In the rows, zero is written as 128.
A state moves one step at a time under one of 7 hidden systems, and each row is a state written as 20 numbers. Each run below is a few steps of one system.
k_836, trace 1:
[[118  96 155  93  91 106  47 119 149 139  85 128 117 111 114 143 128 104
   80 136]
 [146 204 138 118 144 171 145 177 139 107 139  94  91 114 170 138 109 169
  141 144]
 [ 87  97 119 144 155  98 116 152  76 122 118 157  91 107  94 100 120  88
  123  61]
 [146 159 139 119 136 119 134 115 140  94  99 103 158 138  85 156 184 195
   83 141]
 [151 135 129 139 131 176  49 130 163 143 110 178 104 105 145 131  86  93
  120 111]
 [ 97 157 145 113 135  93 151 178  84 113 111  64 110  93 173 163 138 124
  114 135]
 [121 134 110 117 174 140 142 120 111 128 144 200  97 121  81 113 116 186
  131  81]
 [132 104 160 129  92  99  56 122 144 117 100  77 138 113  95 123 158 127
   64 131]
 [155 203 135 124 157 194 119 160 156  99 125 138  95 121 151 152 127 129
  165 137]
 [ 90 109 129 144 147  62 129 164  82 125  87 143 109 108 141 116 100  91
  100  79]
 [130 158 114 105 148 159 144 116 106 111 134 133 150 120  90 156 168 212
   81 140]]
k_364, trace 2:
[[143 117 152 128 111 126  97 100 168 124 162 103  97 103  68  80 173 155
  156 140]
 [168 169 129 131 128 167 165 148 148 117 168  59 113 176 130 125 115 149
  162 118]
 [ 95 145 122 126 145 164 138 168  79  80 114 101 156 185 126 142 133 104
   83  97]
 [106 109  78 108 129 117 147  92 126 165  83 157 166 138 127 158 115  83
   74 142]
 [130  93 153 144 122 121  77  76 164 148 130 203 155 110 161 132 120 116
  156 142]
 [112 129 163 110  98 126 113 141 159 118 152 123  84  89 137  79 149 128
  184 186]
 [144 115 139 116  92 124 158 166 115 118 167  78 102 164 105  78  98 183
  134 115]
 [134 143  98 150 153 164 141 119 107 102 136  85 161 165  67 123 163 135
   76  95]
 [131 156  98 117 166 152 150  92 158 151 103 135 153 174 147 189 118  74
  120 113]
 [ 96 107 157 125 109 127  92 132 116 118 107 177 167 128 202 156 118  87
  133 159]
 [ 93  95 128  91  87 108 118 127 139 147 123 172 100  81 122  66 118 142
  124 187]]
k_364, trace 3:
[[118 123 132  68 119 155 102 119  90 135 142  85 133 138 102 198 148 146
   82 109]
 [136 163 103 179 155 115 144 117 175 129  80 149 168 137 171 107 101 119
   86 145]
 [115  87 129 109 122 149  95 132  92 137 140 182 102 108 119 146 130  60
  182 110]
 [ 95 129 163 110 113  65 151 105 148 138 147  88 134  99 164 109 140 191
  117 176]
 [190 129 121 146 110 158 124 168 134  95 107 169 109 155  66  89 122 152
  149 113]
 [109 144 122 120 143 150 105 110 120 153 169  30 115 116 124 152 136  99
   98 102]
 [122 154 107 157 165 118 203 136 122 108 107 173 173 172 169 132 111 135
  143 129]
 [109  91 149  79 102 126  63 130 108 122  91 154 118 119  97 171 152  85
  108 123]
 [147 136 108 150 112 113 136 100 170 176 141 119 138  82 177  98  93 166
  113 179]
 [122 116 155 148 142 142 109 151 114  90 154 174  93 141  96  84 137 115
  191  81]
 [119 138 129  89 110 104 166 126 120 139 145  28 120 121 115 155 165 143
  113 156]]
k_943, trace 4 (11 x 20):
[[137  75  96 160  91 110 126 123 116 160 119 115 170 146 127  86  85 110
   67 125]
 [182 160  98 147 141 195 108  80 170 148 139 117 157 123 122 170 147 121
  127 149]
 [115 106 159 112 118 101  98 103 183 169 150 123  89 140 166 111  76  87
  165 113]
 [141 103 126 155  77 172 143 149 113 101 165 112 166 157 131  72 140 114
  160 175]
 [131 124 102  93 121 155 120  94 161 159 132 103 137 178  92 124  97 150
   52 114]
 [177 123 101 203 144 111 128  89 166 163 133 109 139 106 128 118 124  81
  160 107]
 [124 113 175  86  95 148 106 100 175 118 143 129 148 185 153 153 145 106
  172 160]
 [142  99 104 144  80 141 130 165 120 150 124 107 136 150 156  78  54 104
   95 140]
 [145 132  83 142 142 205 120  71 138 149 174 138 162 130  94 125 146 141
  113 137]
 [130 128 147 120 124  84 115  88 203 170 137  68  92 128 138 116 111 101
  139 123]
 [179  86 144 159  78 143 124 141 128 106 144 136 158 173 123 103 128 112
  189 135]]
k_678, trace 5:
[[156 145  94 118 133 181 125 126 146 103  85 153 134 157  57 144 168  85
  123 137]
 [103 139 150 140 142 109  97 152  92 117 100  97 141  99 190 190 132  80
  107 113]
 [ 85 149  90 122 151 138 193 110 115 142 150 167 145  96 160 105 132 160
  130 184]
 [113  83 152  65  83 125  66 115 135 158 143 142  92 104 106 117 108 156
  104 133]
 [199 152 117 206 132 161 101 152 143 117 130 128 119 100 119  87 108 148
  135 105]
 [ 83 158 156 109 176 106 135 131 157  95 105 118  83 150  97 120 167  82
  151  99]
 [149 135 128 120 105  93 167 161  84 102  86 105 162 114 128 175 167 169
  106 159]
 [ 97 120  92 112 146 189 104  89 116 139 126 193 169 131 123 145 132 102
   86 138]
 [125 133 135 132 104 117  93 138 143 169 138  88  95  59 189 123  95 101
  128 154]
 [117 141 128 130 158 128 162 143 116 115 166 181  89 113 116  75 114 191
  170 112]
 [142 118 168 109 101  95  81 118 175 106  98  99 118 144  67 110 163 153
   92 130]]
k_827, trace 6:
[[137 125 142  76 122 132 133  84 152 150 170  83 101 136  84 166 170 143
  167 130]
 [155 133 128 184 129 133  81 100 189 142 102 137 153 121 168 117 108  70
  123 136]
 [110 119 131 100 103 191 140 176  76 114 179 123 119 159 153 126 106 111
  169 135]
 [141  76 106 118  89  72 160  86 158 176 128 122 144 143 105  94 105 144
  113 145]
 [123 119 144 166 130 149  88 114 109 105 162  86 140  82 109 125 200  91
  154 137]
 [158 137 146 102 130 159 109 109 191 143 134 140 110 201 131 146  83 110
  157  96]
 [113 110 120 162  88 127 148 157 110 113 124 119 179 133 183  87 119  97
  123 186]
 [107  90 111  70 121 133 152  92  98 168 181 107 106 133  82 150 145 121
  152 119]
 [186 130 132 188 113 106  89  98 196 151 117  86 130  96 132 108 125 114
  125 134]
 [108 123 154 127 132 194 105 143 106  94 173 169 134 156 154 126 134  98
  192 123]
 [131  84 122  91  70  98 147 132 152 153 109 102 138 191 122 104  84 124
   94 144]]
k_523, trace 7 (11 x 20):
[[135 119 103 167 136 152 134 110 127 105 143  99 167 174  65  83 152 129
   86  99]
 [147 153 121 172 166 116 162  87 159 134 130  91 169 161 155 166 143  87
  157 112]
 [102 111 131 120 108 125 157 108 136 131 133 176 174 133 183 128 138 106
  168 199]
 [119  95 123  62  66 131 104 118 135 176 142  94 106  99 128 138 115 115
  115 180]
 [149 103 137 136 105 111 125 141 127 155 184  97  82 112 115  72  84 174
  149  99]
 [ 90 122 138 142 158 116 136 120 126  93 152 104 114 161  63  70 172 113
  130  89]
 [164 152 141 135 132 131 156 117 175  96 106 100 162 212 118 153 149 115
  145 123]
 [131 100  96 155 106 152 146 101 114 142 136 144 212 156 172 133 115 107
  115 166]
 [111 124 109 116 117 110 134  95 139 186 153  86 120  63 165 142 130 102
  134 180]
 [121  89 161  96  96  89 126 129 140 145 164 152  76 107 124  92 112 153
  192 135]
 [101 109 149  98 102 157  98 148 125  98 155  93 102 169  68  76 143 129
  110 112]]
k_523, trace 8, 11 rows:
[[128 118 137  66  90 135  82 113 166 157 137 106  75  92  82 114 136 144
  110 157]
 [159 108 141 153 121 136 117 160 118 126 164 111  91 159 108  89  80 139
  153  56]
 [ 79 155 116 152 176 131 171 130 116  84 132 102 150 164  97  87 170 118
  101 116]
 [177 136 130 135 127  95 153  96 172 129  77 125 173 166 128 188 152 115
  143 143]
 [123 101 128 137  98 172 105 107 107 142 168 162 182 114 192 144 116 131
  139 173]
 [ 95 133 105  94 122 120 125 121 153 183 137 100  69  72 139 102 104  95
  116 159]
 [140  98 158 110 105  79 151 164 105 119 145 122  79 129  97 102 119 165
  181 100]
 [104 129 147 126 136 156  99 114 137  83 145 112 148 175  71  90 163 163
   79 110]
 [188 154 100 182 148 145 140 115 170 134 104 101 150 171 125 147 116  77
  131  99]
 [ 90 120 115 141 144 123 181 118  88 127 145 154 185 133 194 147 135 114
  156 157]
 [112 117 135  80  87  99 111 103 166 159 106 121 119  82 136 136 147 124
  111 204]]
k_78, trace 9, 11 rows:
[[135 145 149 195 157 150  94 102 133 100 155  86 168 121 142 139 182  91
  145 114]
 [107 152 122  79 147 147 139 123 178 126  88 212 104 156 128 123 107 113
  141 151]
 [114 111 139 138  99  91 127 153  94 136 123  84 160 124 180 123  89 157
   61 130]
 [148 126  95  92 130 165 159  93 116 160 183  99 113 123  75 156 156 148
  161 127]
 [146  94 159 173 117  77 101 131 155 121 104 149 120 131 134 101 122  64
  180 103]
 [ 80 180 141 117 145 173 140 148 133  77 134 132 150 134 156 103 161 158
  111 188]
 [130 115 106  96 133  82 134 115 145 172 100 132  92 128  88 121  84 159
   67  88]
 [166 113 117 183 126 153 145 127  81 119 162  81 185 153 142 165 141 114
  148 104]
 [ 98 117 146  89 138 137  99  82 167 143 140 197 108 112 127 134 147 100
  181 149]
 [135 141 142 134  83  97 134 182 151 110  82  87 130 140 169  94  99 123
   95 173]
 [ 99 135 108 102 155 157 157 124  87 135 195 110 105 129  91 103 128 191
  117 100]]
k_678, trace 10:
[[133  94 136  95  70  96 130 149  93 143 138  51 116  94 112 142 150 138
  117 159]
 [161 136  93 157 170 166 129 100 122 142 137 200 150 138 115 148 100 163
  120  78]
 [114 131 172 120 106 105  88 114 195 125 110  98 110 124 153 118 145  66
  156 165]
 [131 148 112 124 128 149 185 197  59 102 145 122 116 137 135 121 106 169
  138 117]
 [ 92  93 131 132 143  87 105  60 156 138 116 144 164 145  92 105 153 127
   76 114]
 [195 142 101 123  94 171 128 147 124 154 135  85 109  95 127 173 130 103
  163 157]
 [ 87 139 162 141 180 110 122 132 125 106 122 197 128 154 177 128  93 137
  139  76]
 [114 121 128 118  80 115 151 128 154 118 134  71 142 122 114  74 166 131
  118 209]
 [148 111  97 110 139 158 119 145  71 147 138 146 106 138  85 162  94 139
  110  55]
 [143 139 151 189 150  88 103  76 188 132 113 126 163 107 163 127 152 108
  138 140]
 [114 157 124  61 116 172 170 177 112 112 139 123  82 148 131 141 124 118
  174 158]]
k_943, trace 11 (11 x 20):
[[170 101 154 102  71 138 143 122 133 123 148 135 171 173 146 158 125 180
  159 164]
 [121 125 112 154 119 154  68 141 144 135 101 129 134 128 136  88  82  94
   49 114]
 [151 159  88 137 164 188 168  97 138 152 180 117 119 129 125 150 132 111
  182 121]
 [ 89  78 169 102  94  63 116  86 170 150 145 122 128 139 134  89 127 133
  132 150]
 [199 125 116 162  76 167 115 177 119 102 110  84 149 148 105 120 131 114
  123 144]
 [112 138 121 122 174 160 113  78 154 151 149 160 142 181 140 148  83 138
   96  73]
 [118 129 101 162 128 105 160 111 158 151 122 108 129  94 150  95 144  56
  162 174]
 [156  86 154  70  62 150 106 117 123 140 158 120 138 157 116 165 130 163
  147 153]
 [138 138 129 188 129 137  87 147 147 124 125 105 133 126 153  67  78 131
   71 107]
 [134 151  92 119 165 186 158  92 153 134 152 145 118 160  86 136 154  92
  173 122]
 [100  84 154 116  99  46 144  98 144 162 141  81 143 143 157 119 112 123
  125 136]]
k_78, trace 12:
[[125 149 126  53 111 120 145 134 149 160 117  74  82 128 130 182 129  98
  140 154]
 [152  85 139 162  94  98 153 164 100 120 158 147 124 126 132  68 102 162
  176 123]
 [ 85 159 132 141 164 131 107 104 139 107 135  86 122  85  95 114 204 104
  109 142]
 [165 145 126 123 139 118 150 147 165 106  69 179 118 192 101 128  97 145
  125  96]
 [ 99 118 119 163 141 153  98 106  87 139 161 125 187 110 177 135 114 141
   73 116]
 [147 136 107  57 116 138 149 105 152 171 115 121 100 136 111 198 128 101
  158 148]
 [138  76 159 161  73 101 116 167 104 120 147 136 133 127 162  78  96 126
  168 132]
 [ 86 177 129 114 159 147 133 118 145 111 154  83 100  85 108 107 187 139
  122 164]
 [157 123 118 140 136  83 155 151 144 118  70 160 106 168  82 104  97 131
  116  79]
 [108 135 134 172 158 163 102 103  88 103 160 121 200 126 160 151 154 148
   93 117]
 [144 132 107  63 124 142 120  92 178 175  96 164 102 136 114 177 108 102
  137 142]]
k_827, trace 13:
[[111  96 149  93 136  84 155  96 112 161 184 129  91 118 120 140 125 160
  186  98]
 [157 118 147 148  90 118  57 120 185 123  87 134 123  86 110  97 147 112
  108 168]
 [123 130 132 130 141 213 104 136  87 100 173 142 164 180 136 152 125 132
  126  95]
 [114 124 115 127 124  76 193 138 160 138 112  92 119 180 125  70  94 119
  116 127]
 [132 116 121 133 121 115 147 114  98 122 129 125 151  77 120 170 207 103
  172 173]
 [129 135 154  97 139 139  66  94 175 172 144 110  94 128 151 163  86 120
  112  91]
 [154 140  95 173 104 180 133 170 124 112 128 157 141 118 149  65 100 125
  132 170]
 [107  64 143 105 115  92 157 124  69 129 162 133 136 167  99 133 128 144
  151  82]
 [132 146 146 129 115  95 111  97 197 123 111  74 128 110  98 102 177 141
  105 173]
 [134 149 116 148 166 197 104 115 117 116 130 161 152 144 142 182 141  64
  152 103]
 [128 137 134 105 103 110 164 169 143 147 132  87 103 166 182 111  52 135
  127 132]]
k_836, trace 14 (11 x 20):
[[121  96 154 187 148  81  86  88 121 144 151 134 144  75 149 130 145 109
  150  90]
 [108 144 154  57 109 117 151 129 149 108 105 157 118 129 127 155 170 159
  151 195]
 [131 119 119 124 106 144 117 157 145 148 136 132  98 162 138  69  39 137
   98 104]
 [114 136 111 159 135 156 140 143  73 104 160  53 143 104 107 122 182 100
  121 129]
 [165 134 130 137 165 101 139  94 167 129  93 184 123 152  95 165 139 118
  175  86]
 [107 114 156 137  95 105  93 131 132 117  99 146 181 115 190 117 116 144
   79 179]
 [112 156  85  66 132 195 156 142 110 159 159 117  85 123 128 150 100 118
  129 144]
 [151  97 141 178 135  63 135 125 114 140 155  83 110 111 111 104 118 146
  146  62]
 [102 132 163 115 133 149 108 104 144  75 131 167 153 134  98 124 209 139
  151 167]
 [152 139 116 109 107 122 123 149 185 147  66 136 106 166 141 122  67  86
  102 136]
 [120 142 107 170 137 163 149 165  52 115 166  99 161 105 176 133 118 139
  115 124]]

Which system made each run below?
trace 15 (2 x 20):
[[121  97  99 138 120  96 107  98 110 176 133 135 131  57 120 110 114 162
   69 132]
 [172 138 127 115 113 159 136 152 113 111 124  68 122 166  94 183 156  86
  157 110]]
 => k_78
trace 16, 2 rows:
[[ 68 127 142 111 140 120 140 140  91  87 154 118 118 120  81  77 174 177
  102 127]
 [180 138 117 128 120 154  91 124 178 119  89 128 106 155  49 118 137 114
  106 109]]
 => k_836
trace 17 (2 x 20):
[[162 120 131 150 106  61 182 144 136 100  89  87 150 155  95 122 163 137
  139 135]
 [123 119 109 102 140 179 132 108  91 117 134 143 171 180 105 194 157 104
  123 108]]
 => k_678
trace 18:
[[ 90 142 141 112 128 129 128 160 160 123 114  92  96 179 156  87  78  69
  111 113]
 [113  68  93 137  98 138 158 121  58 135 156 146 190 138 124 120 137 121
  121 145]]
 => k_364
trace 19:
[[109 149 136  79 134 143 175 152 116 115 168 147  84 129 112 102 126 204
  160 140]
 [141  92 120 155 124  63 107 106 134 132  60 163 152 110  92 127 141 114
   82 114]]
 => k_827
trace 20 (2 x 20):
[[ 78 135 155  90 143  91 175 115 133 109 135 179 133 127 146 114 152 187
  154 168]
 [119 118 108 107 124 114  84 126 116 139  70 122 119  92  87 160 148  83
   60 117]]
 => k_827
trace 21:
[[166 128 109 131 116 128 183 120 150 141 149 168 133 146 120  86  98 207
  152 149]
 [ 80 100 120 149 138 112  96 107 111 136 135  75 138 116 114 108 151  57
   86 104]]
 => k_78
trace 22:
[[117  99 181 111  75  89 126 140 146 109 135  83 150 187 151  98 111 157
  113 142]
 [ 93 122  89 118 136 160 147  80 133 128 139 134 163 126  90 115 190  87
  122 176]]
 => k_827
trace 23:
[[137 152 118 116 125 158 173 150 147  82  96 132 161 216 108 122 140 125
  117 146]
 [ 97  81 114 128 109 115 119 130  73 140 116  94 163 143 136 155 129  56
   89 113]]
 => k_678
trace 24:
[[193 111 124 167  99 187 108 146 118 103 155 126 145 167  87 107 125 128
  151 101]
 [ 94 105 172 135 124  86 155 108 152 104 148 110 162 206 150  95 132 126
  152 123]]
 => k_827
trace 25:
[[131 148 120 114 135 206 116 103 161  99 133 137 161 195 102 138 160 106
  123 147]
 [118 116 123 133 111  92 130 168 101 149  92  88 120 123 179 152  84  64
  107 111]]
 => k_678
trace 26 (2 x 20):
[[108 125 116 135 148 111 108 109 132 140 109 178 100  45 113 125 167  87
  156 151]
 [125 179 163  96 136 154 103 156 125 106 135 125  96  84 153 152 133 201
  118 148]]
 => k_678
trace 27:
[[142 145 119 131 143 182  99 112 162 126 116 149 123 144 128 160 142  37
  172 131]
 [ 73 118 160  92  99 115 132 143 115 137 153 111 136 130 215 133  99 126
  135 169]]
 => k_364
trace 28:
[[100 144 112  88 154 125 140 156 125 137  76 187  86 130 140 155  95  68
  134 108]
 [ 97 116 163 156 109 103 117 128  98 103 156 110 169  80 169 109 172 171
  122 173]]
 => k_678
trace 29 (2 x 20):
[[153 128 162 125  80 161  80 138 197 110 121 131 131 171 139  85 108 115
  138 164]
 [ 92 107 109 117 100 187 131 144 103 134 193  91 124 145 130  68 113  98
  130 147]]
 => k_364
trace 30 (2 x 20):
[[164 169  98 104 121 157 142 120 154 158 101 146 145 108 166 182 100 161
  104 180]
 [117  69 115  98  82 129 113 160  62 159 154 115 104 118 124 127  89 100
  125 106]]
 => k_78
trace 31:
[[121  89 141  99 111 120 133 109  68 135 154 103 171 147 137 206 149 128
  134 113]
 [123 149 126 125 153 111 140  65 203 169 157 146 110 106 141  95 115 164
  148 148]]
 => k_836
trace 32:
[[ 69 128 141  86 171 153 111 119  88 113 160 137 102 137  98 161 159 107
  138  79]
 [169 149 121 153 113  75 144 125 158 146  80 112 157  95 163 144 119 169
   90 171]]
 => k_678
trace 33 (2 x 20):
[[ 75 105 150 104  92  96 110 115 129 126 128 120 139  78 138  95 172 134
  107 203]
 [157 127  91 122 146 195  90  96 123 154 142 124 124 129  70 165 135 107
  101  88]]
 => k_827
trace 34:
[[186 142 130 151 122 103 113 140 156 142  67 164 139 125 175 170  80 136
  120 123]
 [ 57 135 131  98 142 151 118 137  69 135 164 131 136  87 185 147 118 141
   97 143]]
 => k_836
trace 35, 2 rows:
[[131 119 117 106  91 190  65 126 131 155 149  85 133 129 133 132  95 114
   67 136]
 [144 143  92 174 156 102 179 143 121 159 149 109  91  98 137  84  85 127
  153  97]]
 => k_523
trace 36 (2 x 20):
[[184 116 122 110 103 116 145 110 179 165 105 156 133 178 146 157  72 125
  155 128]
 [ 73  98 135 136 103 149 121 131  88 134 189 103 152 115 180  91 120 100
  131 158]]
 => k_78
trace 37, 2 rows:
[[ 94 156 154 128 160 131 145 123 142  91 141 166 116 107 137 115 184 110
  204 160]
 [144 105 136  78  92 121  86 135 135 152  78 132 124 154 131 186  89  96
   92 116]]
 => k_827
trace 38, 2 rows:
[[112  84  87  73 101 124 150 100 144 176 124 173 106 134  87 114 115  88
  143 152]
 [176 108 135 181  91 130  87 126 106 136 155  55 160  89 138 141 142 137
  113 127]]
 => k_827
trace 39 (2 x 20):
[[178 101 130 108 114 106 100 105 170 152  79 183 122 153 104 171 101 114
  138 103]
 [105 129 142 174 132 153 102 141 101 115 151 105 167 122 209 138 121  72
  136 132]]
 => k_943
